rotation steps, each row followed by its count of steps
The counts run from 0 to 323.
[  0   6 -55 -10  -7  25  45 -20  12 -17   5   1]	302
[-36  -8   8  -7  17 -20  15 -56 -16   7 -15 -19]	10
[  7   0 -12 -26  14   1   8  49  29 -28   6 -25]	142
[ -7  -4  33  17 -18  47   5 -11  23   7 -14  14]	266
[-18 -13  21  22   9  -7   7  33 -44  24 -21  -1]	215
[-19  21  36  -5 -16 -32 -27 -11 -23  12   6  20]	41
[-16   7 -47  24  -1  -2  -3  29  51 -25  11  -8]	136
[-14  16 -27 -40 -20 -31 -22  -3 -20 -13 -16 -11]	80
[-24  21 -13  17  39 -28  -4  18   0  16 -26 -42]	162
[-11 -23  54  49  12  -2   8  31  -3  11  -5 -21]	199
[-27  43  28   0 -33  -2  28  17   8  14  -9  20]	276
[ 13  13  46  11  29 -34  -2  25  -6  45 -12 -38]	185
[ 14  19 -37  -6  23 -24   8  17  15   0 -25 -15]	164
[-20  25  50   3 -16  18  10   1 -13  22  -2  17]	268
[-35   5   2 -31 -27  -3 -42 -17  -1 -10 -16 -37]	86
[-36 -40   1   8 -31   1 -19  -1 -19 -24  16 -19]	62
[  3 -30 -14 -48 -26   3  -4  13 -20  -5   8  -2]	74
[ 14 -23  -1 -32 -43 -16  -7  12 -18 -26  18  29]	59
[ 24 -21 -16 -30  34 -33   0 -50   0  -6   6  29]	14
[  4  24 -29 -12 -12 -19   8  52  29 -15  20  -7]	134
[-11   4  18   7 -20  22 -49  -7  25  13 -22 -26]	100
[ -9  18 -23  -9  21 -36  11  35  -5   0  11 -41]	148
[ -6  48 -26 -29   0  -5  44 -15  -2   9   9 -20]	315
[ -2   1  38 -13  10  13   4   3 -29  29 -65  -7]	238
[ 18 -26 -14 -17  -8  47  30 -35  25 -14  15 -14]	310
[-46 -12   6 -16 -49 -35  -4   8 -38   5   2  -5]	64
[ -7  46  12 -22 -22 -27 -32   9  15   3  -1  -1]	110
[-13   3  41  21 -13  26  -4 -17  -1  39 -42  21]	252
[  3 -23 -51  15  29   6  -9  17  37 -21 -10  -9]	151
[-28  10 -16 -26 -33 -33 -11   2 -41   5   6   6]	65
[ 30 -42   0   8  16  12   4  42  -5 -11   2  34]	211
[-14  24  24 -12   8  -3  28 -47  11  -6 -11 -22]	321
[ 10 -32 -19  16 -18 -20 -25 -44  -5  11  36  32]	38
[-22  14  10  -1   7   6  21 -52  36  -4  -7  -9]	320
[ 33 -31 -33 -29  14 -26  30 -40  -8 -11  19  -8]	6
[ 10 -15   2 -40  10 -27  38 -19 -17 -13  24 -21]	5
[ -4  -8  -6  22   4 -29 -13 -59  -7  13  11  -2]	24
[ 32 -31 -36  -6  44  13   1  27  31  -9  13 -46]	158
[  4  29  -8 -20   6 -28  15  58  20 -32   3 -19]	141
[ 12  -6  16 -25  14  -2  23  39 -29   9 -41   5]	224
[  5   8 -34  -5   9  19  24 -65  27  -9   0  13]	318
[-40  20 -19  11   6  27  25 -52  32  -6 -18  14]	304
[  4 -15  -8 -12 -10  50  35 -22  23 -25  -5  11]	295
[ 27   4 -31 -32  36  -2   2  33  21   5  -8 -41]	157
[-27  -8  -6  11 -18  53  33 -17  13  -9  -1   2]	296
[-25  -5  37   5 -35 -29 -17 -10 -22   5  38  -5]	48
[-22  24   8 -12   9 -40  23 -54 -31  11  -3  -2]	11
[ 57   6 -14   5  45 -23  -4  17  22   3 -24  18]	180
[ -8  30  13 -29 -20 -11 -38   3  16  28   9 -27]	102
[-31  -1  32  -5  26  -6  22 -43   3 -21  -7 -15]	2
[ 28 -39 -10 -18  21  30   1  31  -8   3 -28   9]	226
[-21   7 -12  35 -19  10 -31  20  36 -17   7   3]	122
[  5   5   1  42 -31  44  20 -14  14  15   7  29]	273
[ 29 -38  -8   9   5  46   0 -11   2  32 -25  -6]	242
[-21 -34  21   5 -18 -23 -25 -21 -10   6  40  -6]	47
[  8 -56 -46 -28 -32  12 -13  14 -15  -9   0 -10]	75
[ -3   9 -24  25 -32   6 -57 -20  37  20   5 -13]	107
[-27 -22   1   3  14   4  22 -44  11 -26   4  -3]	1
[ 28  -4 -16 -30  -8  27  52 -18  16 -17  -3  -1]	309
[ 10  32  25 -41   4   4  30 -32  16  11   3 -23]	322
[-26  25  18 -31 -15   5  58   0 -14  12   1 -18]	299
[-28  -6  32  -9   8  -9  28  22 -30   7 -46   4]	223
[ 28   7 -35 -50 -27   5 -42   7  22 -12 -15  16]	97
[ -7  -2   4   2  -6 -23  25  42 -36  21 -27   3]	216
[  6  12  29 -15  43 -29   2  19  19  16 -23 -37]	170
[-35  20  -4   3   5 -31   8  31   8  13 -12 -47]	147
[ 16  20  -1 -10  -9  -1  -9  40  46 -31  12  -3]	127
[ 32  15   9 -41  13   7  39 -34   7  -1  14 -18]	323
[ 25  -4 -19 -10  43 -16   6  18  27   2  -9  -3]	165
[  2  28  11  39  44 -41 -13   9  -4  26 -16  -8]	177
[ 47  -8   1 -23 -11  25  18  27 -22  28 -40  -3]	240
[ 16 -16 -16  41  34  -3 -13  -6  26  25   2 -32]	175
[-18  -6  18  39 -12  31  -1  -6  -3  46 -37 -10]	244
[-22 -17  15  54  23 -11   1  21  -9   2 -16  21]	206
[-18   1  -4  -4   6  14  24 -44  27   0  -6  -5]	319
[-24  29  -4 -36 -18   4  51  10  -3 -18 -26  20]	292
[ 33 -22   3  27  25   6 -14  -2  26   4  -9   2]	182
[-43  26  15 -14 -20  13  50  -2  -6  -8 -15  10]	291
[-16 -16  33  44  11 -11   1  34 -26   3 -24  21]	207
[-13  20  25 -13 -24   9 -42 -15  20  14 -14 -33]	101
[ 25 -28 -37  -5  -4 -20   8 -45   4  10  34  17]	22
[ 14  27 -27 -41 -35 -20 -31   1  19  11 -12   2]	96
[ -8 -36  -7  11 -40 -27 -21  -9  -9 -34  35  23]	53
[-43  -6  19 -25 -26 -16 -19 -10 -13 -21 -26 -26]	71
[-33  44  29  14 -21 -33 -26  23  35   2  -5 -14]	124
[  5   6 -15 -47 -28 -26 -25   3 -15   5   7 -24]	88
[  6  45   6  -9 -21  17  41  27  -3   7 -20  38]	277
[-10   5  35 -15 -33 -47   1  -7 -35   9  19   8]	49
[ 33 -19  10 -30   1   0  11  34 -19  -9 -42   6]	225
[-14  25  28  25 -26  22   4 -10 -24  41 -27  16]	260
[ 39 -35 -17 -15  -8  51  20   6 -12  21 -30  10]	241
[-10  20  24  -1 -25  23  47  20  -6  17   9 -11]	284
[ -8 -11 -18  -8 -10  47  34 -39  16  -3  11 -21]	311
[  8  -8 -49  -2  21 -16  13  37  32 -29  -6 -19]	150
[-54 -37   3 -13 -26 -13 -31 -19 -15 -19  -7  -7]	70
[ -3  14  18 -26 -27 -47  -8  -6 -15   1   8  26]	42
[-37  -1  35  21 -27  40  35  -3  -5 -10  12   2]	282
[-10  33 -47 -11  13 -31   8  42  24 -14 -12 -21]	149
[ 32  21 -28 -33 -33 -15 -26  18  19  22   1 -15]	104
[ 17  17  22 -18 -34   2  40  31   7  20  -2  19]	270
[ 15  26   4 -19 -23  21  46  23  -2 -18  -9  49]	278
[-22  38  19 -19  -7 -22  -9  35  23 -19   5 -11]	125
[ 20 -40  19  18 -28 -10 -14 -24  -3 -12  41  11]	46
[ 12  26   0 -27 -11  23  52   6  -2 -23  -7  27]	293
[-28  11  11  -1  39  -5  -8  21  16 -13 -19 -44]	154
[  8 -32  -3  18  -1 -18 -18 -58  -2  18  25   6]	23
[ 48 -20 -15  29  19 -12  -2  35   9  29  22  -8]	188
[-26  -2  -2  24  35 -19  -3  -3  14  11 -18 -51]	161
[ -8 -12  41   5 -14 -26 -12 -46 -19  19  29 -16]	33
[ 16  -4 -20 -39  16 -29  25 -40  -7   1  -2  12]	13
[-18 -27   9  23   2  32  -1 -15 -24  11 -54   0]	236
[ 14  -2  16 -28   0  19  20   8 -21  14 -65   5]	239
[-14  22  -2 -32  -1   1  50 -18   5  -3 -18  -4]	307
[-24  -4  37   7 -11 -41 -18 -35  -6  -8  12  22]	40
[ 49 -17   1  17  52  -1 -16   4  42   8 -13   0]	181
[-14 -21  38  -7   7  -9 -14 -55   2   7   9 -24]	17
[ 44  23   8  -1 -20  10  15   4   0   7 -19  43]	263
[-24 -11 -24   3 -33  11 -58 -15   3  13  -1 -22]	92
[ 32 -41  13  -9   1 -18 -20 -43  11  -8  23  26]	30
[-29   7   4  27 -15  -7 -18  31  18  -5  17 -53]	131
[  2 -24 -44 -40 -25 -12 -36  -1   6 -19 -25  20]	82
[-50 -22   0  15 -36 -22 -24  -2 -21  -3   7 -18]	63
[ 15 -45 -23  23  21  18  16  17 -20   5 -25  26]	219
[-36  18  -3 -14  -4  18  37 -47   4  20  -8 -40]	313
[-10 -17  -4   5 -24  14 -52 -24  44   4   1  -6]	99
[ 14  31   5 -46 -30 -12 -41  27  10  14   4 -25]	103
[-21   7  44   8 -24  37  -2 -21  13  22 -17  15]	267
[ -1 -18 -37   0 -33   6 -46  -9  19  -4  -2 -11]	91
[-11  -9   0 -39  12 -22  39 -27 -25   4  10 -23]	4
[-48 -25  35   1 -33 -28 -25 -14   1 -23   9  26]	55
[ -4 -17  -7  22  -9  10 -20  22  43 -31  24 -22]	129
[ 13 -13   8  60  30  -5  -5  23  13  18   4   3]	190
[-20 -13  17 -36 -31 -36 -17  12 -19 -13  12  21]	57
[ 18  -7 -16  33  48   4 -27  -5  47  -5 -29 -24]	167
[-37  27  15 -11  10 -33  -3  60  25 -28 -11 -30]	140
[ -8 -57 -13  30   6  19   2   6 -21   7 -27 -11]	228
[-37  30  35  23 -28  16  22   0  -4  13  -6  20]	275
[  5  24 -12  -2  28 -33   8  17  15  18 -22 -25]	163
[-45  -3 -10  34 -24  27  19 -16  15 -12 -11  16]	289
[  6  14 -33 -40 -24 -16 -19   8  -6  -1 -25  14]	81
[ -6  -7 -18  37  38  10  -9   4  22   5 -14 -57]	160
[-25 -24   0  24  -1  24  14   4 -30  21 -26 -19]	229
[ 30  15  38 -30 -15  14  -5  -1 -17  35 -26   8]	254
[  3 -37 -34  -5 -33 -34 -20   2   2 -20  32  36]	52
[ -6  21  10   8 -21 -24  -3  45   7   3   7 -40]	132
[-16  25  -5 -40 -28 -27 -31  -7  -9   2 -35 -14]	95
[ 41   9 -26 -11  -7   2  32   0 -15  29 -38  39]	248
[ 15  32 -50 -28   6  -2  48 -37   3  -2   8  -1]	316
[  3 -22   6 -46 -39 -37  -5  14 -24 -32  18  18]	58
[-34  -4  -1  23  19 -11  -5  23  19  -7   8 -58]	146
[ 22 -27 -45 -31 -32   2 -38 -10  15   3   3 -11]	90
[-49  14  29   4 -15  20  43 -10  -8   0   2 -38]	298
[ -5 -41 -14  50   5  18  17  18  -2   5 -34  34]	220
[-26  -7  28  -2  -2  30  -5  -1 -30  28 -66  13]	237
[-10  28 -21 -25 -18   4  50   5  -8   9   1  -8]	300
[ 11 -27  -3  18  -5  48 -11 -25  22  10 -37  26]	250
[ 16  12 -31 -20  14  16  17 -44  25   2   8  23]	317
[ 16   0  31 -17  17 -54   3 -30 -16   5   1  12]	27
[-22  -7 -22  33  15   3   2  29  37 -20   8 -45]	145
[ 24  -2 -32 -52 -25  -3 -18  -3 -14  11  -7 -20]	89
[-36   9 -12  18  29  -9 -18   2  41 -22 -43 -34]	153
[ 11 -10 -34  14 -31  20 -40   2  32  12  16  -6]	106
[ 18  -9 -28 -10   7  11  16  20 -28  17 -49  31]	233
[ 16 -33 -44  -9   3  -5  45 -31  -3  -4  24  -7]	7
[ -3   1  41 -26 -16 -49 -11 -36 -30  30  26  13]	34
[ 25 -11 -11  21 -40  44  11   4   0  22  14  44]	272
[-30  11   3   9  17  32  33 -59  13  -3   3 -26]	312
[  2  15  24  -3  -6   8  10  -2 -27  50 -34  12]	246
[ 22  28 -24 -19 -35 -16 -16  33  27   4  26  -6]	119
[-40 -43  -4  -9 -24   5 -26 -11   1 -30 -15  -4]	69
[ 17 -28 -39   7  14  26   7  -6  -4   7 -42  17]	234
[ 27 -10  -8 -44  12 -38  23 -28 -17  23  23  -5]	20
[-22   1  13  24 -14  15 -28  25  46 -20  21 -37]	130
[ 51 -20 -25   6  35  10  -2  12  18  15   7 -29]	173
[ 30 -14 -27   6  40  -2 -16  -2  32  -9 -10 -14]	166
[ 27  -4  -8 -17 -17 -47   4 -10 -16  18  36  26]	36
[ 18  -4  22   3  25 -16  31  45 -24 -11 -26  16]	209
[ 40  21 -24 -22 -18 -16 -31  15  29 -17  -4   2]	112
[ 38  13  14   7 -26  46  11  -2  21   2 -13  51]	264
[ -4 -23  34  11 -15  -4 -12 -35 -14  -1  16  -4]	32
[ 19 -47 -14 -14 -42   0 -22   7   0 -23  26  22]	60
[ 35 -14 -20  -6 -10  39   7 -17  -3  22 -51  38]	249
[ 10  36   5 -11 -16   6  20  14  -9  27 -16  41]	262
[-32 -10   9 -15 -12  22 -45 -31  11 -16 -15 -12]	85
[ 16 -48  22  35  21  -1 -16  17  31  -7  -5  31]	197
[-18 -63   0   0 -46   6 -32  -8 -20 -21  21  -5]	61
[ 15 -51   4  29   1  20  -4  23   5 -15 -11   5]	212
[ -9 -42 -27   9  23   5  25 -52   4  -2  27  -2]	8
[ 18 -31  42  47  17   2 -22  21   1  -4  -9   5]	198
[ 41  16  11 -12 -15  17  15  10 -16  29 -11  23]	255
[ 34 -27  -6  30  12  -7   4  44  -4   7  10  29]	203
[ 24  21  -5   4  38 -34   8  22  17  16 -22  11]	179
[  2  -4  21  31  -7  50 -16 -22   8  18 -37   9]	251
[ 26  -1  -7  -9  11   7  34  22 -41  25 -35  11]	232
[ 20 -33 -31   6   8  -9  24  46 -25  14 -11  20]	218
[  8  47  -8 -17 -25 -25 -22  43  26  23  16 -24]	118
[ -4 -13 -39 -26 -40 -48  -6  16 -31 -12  -2  36]	66
[-42  -8  34  -7 -25 -34 -14 -10 -20 -26  -8   5]	56
[-28 -40  39  52   6  14   7  27 -28  16 -24 -21]	214
[-38 -26 -35   1 -34   5 -28 -13  -5   1   5 -32]	77
[-29  -2 -41  30  27   6  -7  12  44 -19 -24 -18]	152
[ 25  19  17   9  28 -45  22  20 -13   8 -22  26]	194
[  4 -11  46  20  24 -21  10  37 -19  25  -9 -12]	200
[ 31 -13  -4  14 -14  48   2   2   3  28  -1  19]	257
[-25  38 -14 -18 -25 -19 -38 -15 -11  18 -19 -21]	94
[  3  48  22  13 -13   2   8  13 -16  45 -31  12]	261
[  3 -27 -45  10  35   9   6   1  35   2  11 -49]	159
[  3   7   4  10 -15   7 -47   9  42  -9  10 -14]	114
[ -4 -21 -37  12   4   6  -5  31  42 -29  24 -35]	144
[ -4  20  21 -51 -23  -6 -30   8 -15   9 -16 -37]	87
[-20  29  -9 -15   4   7  50 -27  -6  23  14 -37]	314
[-23  -8 -18  36 -19  32  34  -4  15 -15   7  16]	288
[  7  39  43 -12 -41  26  36  26  -4  34   3  10]	269
[-23 -47 -24 -13 -27  18 -31 -18 -17 -15  10  -9]	76
[-11 -33 -25 -18  17   3  31 -44  16 -31   4  15]	0
[-27 -44 -23 -19 -33 -12 -31 -17   0 -34  14  31]	68
[ 25 -10  23 -29  -9 -40  -6 -11 -13 -13  25  38]	43
[ 24 -34 -14  48  10   6   2  32  -2   8   8  15]	204
[ 16  13 -48  11 -23  -5 -19  37  48   6  10  -3]	120
[ 15 -31  -8  41 -14  48 -11  -5 -16  31 -35 -15]	243
[-49  24  15  15 -11  26  51  -3  12  -8 -18  18]	290
[ 54   4  -7  -9 -30  41  27   3  -3  22  -7  31]	256
[ 39   1  -3 -16  38 -16   9  28   8  25  -3 -22]	172
[  1  33  -3 -23 -30  16  57  30  -5  12  14 -12]	285
[ 25 -29 -19 -10 -24 -46  -1  10 -19  -6  20  24]	51
[ 45 -11   6 -32  -8 -18  -8 -52  -2 -16  15  33]	29
[ -3   9  25  60  34 -18  -6  -1   8  18  -5  -4]	191
[ 11 -13  20  16 -19  48  19  -1  28 -21   4  40]	280
[ 34 -15  12 -29  13 -39  -2 -40  -7   5   9  17]	28
[-24 -36 -21 -23 -28   6 -47 -23  16 -28 -37 -12]	84
[-41   8  -8 -27 -18 -33 -21 -12 -34   2 -19 -21]	79
[-49  48  14 -20   0   2  42 -34  11 -10 -25 -15]	306
[ 30   2   7 -22 -15 -47  -3  -7 -32  29  27   6]	35
[ -1 -45  26  45  18  17   2  32 -14   5 -11 -16]	213
[-41  -9  -2 -11 -29 -12 -36 -16 -15   6  -5 -25]	78
[ 21 -41 -12  -8  25  -3  15 -49   1 -17 -13  11]	15
[ 25   1   9  11   4 -25  19  57 -24  30  15  18]	202
[ 41 -25  14  25  26   2   0  30   3 -14   7  32]	196
[ -2 -24 -28 -23 -19  10 -44 -14   3 -25 -17  -2]	83
[-24  -2  18  29 -28  55  27   2  23 -16   6  21]	281
[ -5  15  20  18   2  32  24 -13 -27  45 -43  -8]	245
[  4  26  -6 -26 -16 -32 -13  51  40 -26   4  -1]	126
[ 25  15  11 -10  36 -24   1  26  11  18 -13 -45]	171
[-10   1 -37   9  -3  23  39 -30  19  -7  -6  10]	303
[-13  57  21 -12 -24 -21 -43   8  17  24  -9 -15]	109
[-26 -22  18  35   9   6   8  14 -30   0 -52   0]	222
[  1   9  21  32 -25  28  -1 -19  -7  39  -7  11]	259
[ 17  26  -6 -20  12   3  18  16 -22  41 -49  23]	247
[  2  24  -4 -40   6  16  45 -12  12 -15  -7   7]	308
[ 10  15  28  25  37 -39   1  24  -7  18 -27  12]	193
[-20  26  13 -12  42 -24   5  29  10 -17 -22 -48]	155
[  2   5 -46 -21 -13  19  62  -1  -4   0  10   4]	301
[ 32 -26  10 -23 -26 -28  -2   0  -1 -16  25  39]	44
[  3  -6 -10 -18 -25  47  50   6   5 -32   7  17]	294
[  4   1 -18 -12 -36  40  52  15 -15  -3  13  25]	286
[  3  -8 -12   7  12  -9  27  45 -34  13 -23  19]	217
[-16   4  29  11 -40  17 -29  -2  36  -2  20 -21]	115
[ -1 -35  -2  57  18  -5  -2  24  -9   0  -6  11]	205
[ 11  17  -7 -34  36 -18   3  26  11  -6 -13 -41]	156
[ 10  -3 -48   7 -19 -17 -11  38  26 -24  19   7]	135
[ 12 -55 -24  22   9  33   6  15 -11   1 -24   3]	227
[ 37 -25 -12 -36   2 -27  27 -30  -9  10  22  -8]	21
[ 29 -20 -16   4 -20 -28   3 -32   2   7  28  43]	37
[  4  18  -4 -28  13 -44  34 -36 -22   8 -11   4]	12
[ 21   8 -21   2 -27  22 -39  23  38 -31  12  17]	113
[ -6  -5   3  43  40 -15 -20  -2   8  29 -15 -23]	176
[ 12  -7  24 -42  11 -37  19 -30 -24  28  12 -23]	19
[-20   1  13  16   0 -30 -16 -58 -18  18  -6  -1]	25
[ 47  -8  17  14  27 -20  11  50   3  16  -6  34]	195
[ 11  27  48  -7   0  29  10  -5 -25  32 -49   4]	253
[-36  13  -8  -4 -25  -2 -43 -22   0  25 -21 -24]	93
[-17  25  31   1 -20  -4 -40  20  28  -2  32 -40]	116
[ 39 -61   3  -3 -22 -17 -15 -25   5 -23  41  38]	45
[  7   5 -35  21 -23   5 -30  11  42 -15  37   8]	121
[ -1  22  21  26  17 -26  16  53 -24  -2 -26  15]	208
[-32 -27 -12  25  17  -4  20 -48 -13  -6  16 -16]	9
[  4  21  30 -21  -6 -55  -7 -47 -13  22  -7   6]	26
[-53  27   9  -5   5  19  40 -29  10 -11 -21 -22]	305
[ 10  28   9  17  31 -34   2  25   0  35 -39  -5]	178
[ 38   2  -9   2 -39  31  30  16  14   8   9  23]	271
[ -8 -11  -5 -69 -36 -25  -8  11 -14 -17 -10 -17]	73
[-31  17  10  37 -16 -10 -28  10  29  -4   4  -6]	123
[ 23   6 -47  -9 -46  15 -45  18  27   5   0 -14]	105
[ 10 -34  36  52  39  -2 -25   3   9   4 -20  -8]	183
[-59   2  -4  29   8  -7 -26  24  35 -25   0 -25]	138
[ -7  -6 -42  11 -36  44  45  -4   7  -5  12  31]	287
[ 15   4 -32 -14 -27   9 -54 -14  43 -13   0   5]	98
[-31  12  45  -3 -38  38  38   6  -6   9  -1 -10]	283
[-19   2  15  49 -26  49   9 -12   7  20   1  15]	274
[ 24  40  -7 -34  -5 -21 -31  16  22   4   6   7]	111
[  9  -5   2 -18 -25 -48  -7  12 -28   5  35  18]	50
